Read these off the row that follows.
1) Report the entry just left of 44.0.
2) Report the third entry from the left.
3) Report the fourth entry.
4) Report the entry just left of the centre entry.
5) Report the entry just left of 19.7.
6) Report the 1st entry from the right.
7) Report the entry just right of the smallest entry.
8) Report the minimum.
22.7,-11.1,-8.5,8.7,-63.0,-57.3,37.3,-42.3,8.6,-37.3,44.0,-1.1,19.7,18.6,28.2
1) -37.3
2) -8.5
3) 8.7
4) 37.3
5) -1.1
6) 28.2
7) -57.3
8) -63.0

Read these off the matrix that follows.
1) Read off the minimum.
2) Read off the entry just left of 44.6.
[[ 28.0 -11.9   3.8 -25.4 -26.8  54.4 -19.7   3.0 -23.2  20.1  44.2   0.2
   -5.5  -3.6  12.3]
 [ 15.0 -20.8  -2.7 -41.1  -3.8  46.2 -20.3   0.4 -26.7  14.4  39.0   0.9
  -13.8   9.0  12.0]
 [-46.6 -16.2  -4.1  14.6 -10.3 -28.2  10.1  13.1  25.3 -22.4 -26.6  -5.4
    3.5  37.8 -22.2]
 [ 20.4  -3.0   1.2 -26.0   4.1  25.6 -14.6  -3.0 -20.7  13.0  21.6   1.1
   -7.6  -9.6  10.5]
 [ -9.5 -11.4  -0.2 -20.9  -4.6  19.2 -10.5   1.9  -1.2  -0.4  10.7  -9.5
   -6.1  20.7  -0.7]
 [  7.3  -7.6  -0.4 -29.5  22.1  14.2 -19.4   1.1 -29.3   7.7  22.6   4.1
  -19.8   0.3  12.2]
 [ 13.9 -17.5   4.2 -26.7 -22.6  44.6 -17.2  -1.3 -11.0  13.7  33.6  -3.7
   -3.0  14.0   7.9]
 [ 20.0  -6.5   5.1 -10.3 -21.4  36.4  -8.4   3.2 -16.2  13.8  26.4   0.6
    2.7   2.8  10.0]
 [ -1.4 -44.1 -13.4  24.5 -36.8 -14.4 -46.2  42.4 -48.2   8.9  16.1  66.1
   -0.1 -20.3   0.4]
 [ 28.6  -4.6   6.9 -43.0  -0.7  50.6 -17.9  -5.8 -26.7  22.5  40.0  -7.9
  -10.9  -2.0  16.3]
 [ 19.2  -4.8   7.4 -40.1  -7.4  57.7 -15.5 -10.4 -10.4  15.2  37.3 -19.1
   -9.3  10.4   6.2]
 [  0.4  -8.2   6.3 -37.8  20.7  27.0 -12.9  -4.8 -13.1   1.9  20.1  -9.1
  -21.2  19.4   4.5]]
1) -48.2
2) -22.6

X = -0.198  -0.072  -0.147  -0.219  -0.173   0.046   0.202   0.148   0.197   0.062
Give the third smallest entry.
-0.173
The 1st entry from the right -> 0.062
Give the third entry from the right.
0.148
Give the entry just left of 0.062.
0.197
The 1st entry is -0.198
The fourth-last entry -> 0.202
The entry just left of -0.219: -0.147
